(in the rows, 128 means zero)
A single turn carries every row of the set below to another of its rows. Some are shown first; where does it send the rows asked next?
j_998: [132 113  96  94 105 122 151 122 124 150 149 115 146 131 134  99 145 112
 102]
j_307: [117 146  99 112 114 108 108 145 122 123 102 114 116  94 152 117 113 121
  97]
j_330: [135 138  96  94 139  97 123 146 143 126 138  91 135 109 133 118 105 126
 130]
j_456: [101 156 130 130  98 128 124 129 137 108 129 127 169 128 106 123 176 119
 121]
j_208: [124 147 107 126 137 123 133 134 116 137 117 128 185 137 121 143 139 124
 127]
j_174: [110 142 155 101 104 121 113 133 129 106 106  83 168 128 107 119 155 137
 102]
j_906: [129 116 120  98 124 125 155 151 114 105 145  99 150 104 103 110 162 126
 105]
j_666: [104 134 104 139  97 135 101 124 139 112 138 136 159 133 112 134 129 134
 129]
j_195: [121 141 143 119 114 102 130 150 137 128 128  76 115 127 113  89 149 129
 117]
j_561: [112 149 157 126 117 110 131 155 132 113 133 107 167 136 127 125 135 127
 147]
j_872: [130 144 122  98 116 108 132 121 145 110 144  97 184 122 129 146 134 127
 137]
j_744: [103 140 105 102 108 127 114 109 118 106  96 142 165 127 104 132 134 132
  94]
j_638: [114 130 101  74 106 135 110 152 142 140 152 106 150 115 125  96 151 118
 112]
j_362: [126 140 109 100  87 115 107 144 143 137 106 117 104 103 136 119 150 122
 105]
j_194: [122 150 115  83 119  72 147 142 114 134 140 123 159 111 127 118 137 127
  93]
j_33: [128 133 131 102 115 113 144 101 121 107  92 119 180 124 142 107 123 119
 105]
j_100: [116 140 138  61 121 124 135 141 123 115 119 139 144 118 119  87 139 129
 123]
j_169: [ 98 143 115 142 108 127  92 137 122 130 108 129 163 140 110 120 126 142
 108]
j_921: [ 95 139 144 118  86  98 125 125 126  80 112 118 154 117 118 116 131 125
  95]
j_12: [124 148  71 117 124 110 133 144 132 135  97  98 132  96 132  96 131 133
 110]
j_655: [121 119 114 110 132 115 138 129 112  97 110 114 168 124 125 138  95 134
 120]
j_413: [118 154  91 137 132 114 149 140 127 124 129  85 123 111 131 103 127 137
 137]
j_381: [131 143 100 117 105 119 151 128 142 143 124 102 107 127 122 108 151 138
 144]
j_579: [110 136 105 163 105 122 125 119 123 125 121 138 168 138 125 114 129 126
 115]
j_551: [129 120 120  98 103 104 131 116 136 106 109 119 112 108 140  89 119 109
  97]
j_56: [104 141 101  85 110 112 130 133 120 151 124 102 150 132 118  72 143 133
  87]
j_808: [115 143 133 114  91 123 126 129 133 122 125 111  86 124 128 115 142 132
 128]

j_998 turns into j_56
j_100 turns into j_906
j_307 turns into j_808
Now find these:
j_456 turns into j_208
j_921 turns into j_561
j_381 turns into j_12
j_330 turns into j_551
j_169 turns into j_666
j_872 turns into j_33

A single turn carries every row of the set below to another of its rows. Some are shown first; where does it send the rows asked next?
j_158: [112 136 125 133 122 134 112 101 127 105  92 160 105 111 136 115]
j_935: [124 144 119 133  90 141 124 130 143 143 132 131 125 141 128 102]
j_172: [124 161 120 126  90 136 129 135 127 139 122 143 109 137 119  98]
j_675: [ 92 133 111 148 131 141 158 140 149 119 115 114  87 136 128 127]
j_463: [125 135 116 135 134 134 136 113 124 137 146 161  60 124 132 123]
j_915: [117 125 112 138 118 131 119  89 123 119  97 156 104 110 134 122]
j_429: [120 150 128 134 137 141 131 119 127 125 146 163  59 125 130 110]
j_557: [ 81 110 147 135 151 137 136  83 118 106 140 114  95 150 104 109]
j_919: [ 76 101 140 141 149 135 136  95 119 100 147 125 104 150  99 112]
j_664: [109 126 116 144 129 138 112  85 146 109 101 147 107 114 137 113]
j_376: [125 147 111 126  89 136 136 127 123 153 126 139 109 131 121 109]
j_572: [ 90 106 143 134 116 125 129  95 119  97 135 130 138 153  98 119]
j_367: [106 139 146 112 119 115 119  92 120 112 159 137 122 149  90 127]
j_857: [127 143 121 134 139 133 124 117 145 126 163 161  73 126 132 126]
j_755: [ 96 122 110 141 126 142 161 135 125 131 103 123  85 127 133 127]
j_801: [ 92 123 136 134 132 122 140 103 126 116 169 128  91 167  84 108]
j_424: [ 93 132 126 143 128 147 156 146 128 116 101 126  84 134 136 117]
j_86: [ 93 139 138 124 132 121 143 102 125 118 161 116  87 164  82 115]
j_516: [ 93 112 152 126 122 130 126  95 112 106 131 115 137 152 108 120]
j_380: [ 97 129 137 117 114 116 121  93 126 112 162 144 122 151  83 115]

j_158 turns into j_424
j_86 turns into j_367
j_572 turns into j_919
Now find these:
j_935 turns into j_664
j_915 turns into j_755

